In the rows, 128 means zero.
Each path below is one point turned by a fixed rotation once a step. After each direction that follows a path, write how fast that rotation turns it, in degrees a step (0 if it stays still).
Each turn is a multiple of 5 degrees from 10 to 175, or 0.
Each row of a path follows its step; steps can be skipped.
path 1
step 0: [121 137 128 123 132 122 118 136 129 116 127 134 132 132 133 128 130 132
 132 132 133 128 125 135 121 129 120 130 133 137 118 125 130 127 131 120
 123 138 138 129 130 124 127 126 115 132 123 127 132 122 129 126 130 117
 131 123 124 135 136 135 133 127 134 130 118 134 131 127 137 128 137 132
 138 124 131 127 124 128]
step 5: [113 127 128 133 126 132 120 126 132 129 120 132 122 130 135 131 127 127
 135 122 134 135 125 131 123 132 134 131 142 126 138 126 118 125 131 133
 119 124 123 125 131 131 120 129 123 134 120 118 129 133 131 123 129 126
 142 126 123 130 133 131 128 127 125 129 132 127 133 119 142 122 127 129
 134 128 134 132 128 120]
step 6: [122 122 123 127 131 120 118 133 130 125 133 130 132 132 132 130 128 120
 125 129 144 126 140 135 121 138 130 138 130 128 124 130 126 123 135 130
 122 125 131 132 130 124 128 126 120 133 120 128 129 124 130 133 120 129
 128 127 111 134 127 134 132 127 133 127 122 134 128 128 140 126 134 127
 139 119 129 126 128 123]
step 11: [127 126 134 136 128 136 122 133 133 131 122 129 127 130 129 122 123 127
 131 121 135 115 131 128 123 133 136 130 137 126 138 127 121 121 119 135
 126 123 132 130 130 130 127 125 118 128 127 125 134 127 133 132 130 114
 139 141 123 125 130 130 127 125 129 132 127 125 126 121 137 123 124 133
 131 137 138 137 122 125]
step 14: [126 134 126 132 136 122 124 124 138 119 123 123 129 128 123 116 124 134
 131 117 128 128 133 136 125 130 130 133 132 126 134 137 116 135 125 141
 123 122 126 126 128 125 127 135 123 128 128 126 126 134 130 126 133 118
 139 133 130 122 130 130 131 133 129 137 126 130 134 124 131 123 131 136
 136 136 133 140 123 128]
step 15: [118 130 124 136 130 124 116 138 135 129 124 126 128 134 128 126 133 125
 133 122 142 134 137 134 118 121 132 126 132 123 126 129 128 129 118 133
 127 125 126 126 136 129 130 128 120 136 125 131 124 133 130 123 120 125
 136 124 123 127 113 133 128 122 127 133 130 132 130 132 135 121 130 140
 127 120 133 131 131 134]
step 24: [122 117 126 133 131 127 123 128 134 134 131 133 120 126 127 120 132 126
 127 119 140 121 128 137 130 135 139 132 134 135 136 133 121 121 128 132
 131 129 130 127 129 123 123 129 117 134 125 131 123 133 134 127 123 128
 142 130 124 124 125 123 125 139 130 128 130 122 129 126 138 119 133 131
 131 122 137 134 130 125]
Directions:
[128 128 130 128 130 130 130 128 129 126 129 128 128 130 128 127 128 128
 126 129 125 128 128 127 128 129 127 129 128 128 128 130 128 127 128 127
 124 127 129 128 127 127 125 126 128 126 127 129 129 131 126 129 128 128
 127 130 129 128 129 130 125 128 130 128 129 129 129 129 127 127 127 129
 128 129 128 128 128 129] | 115
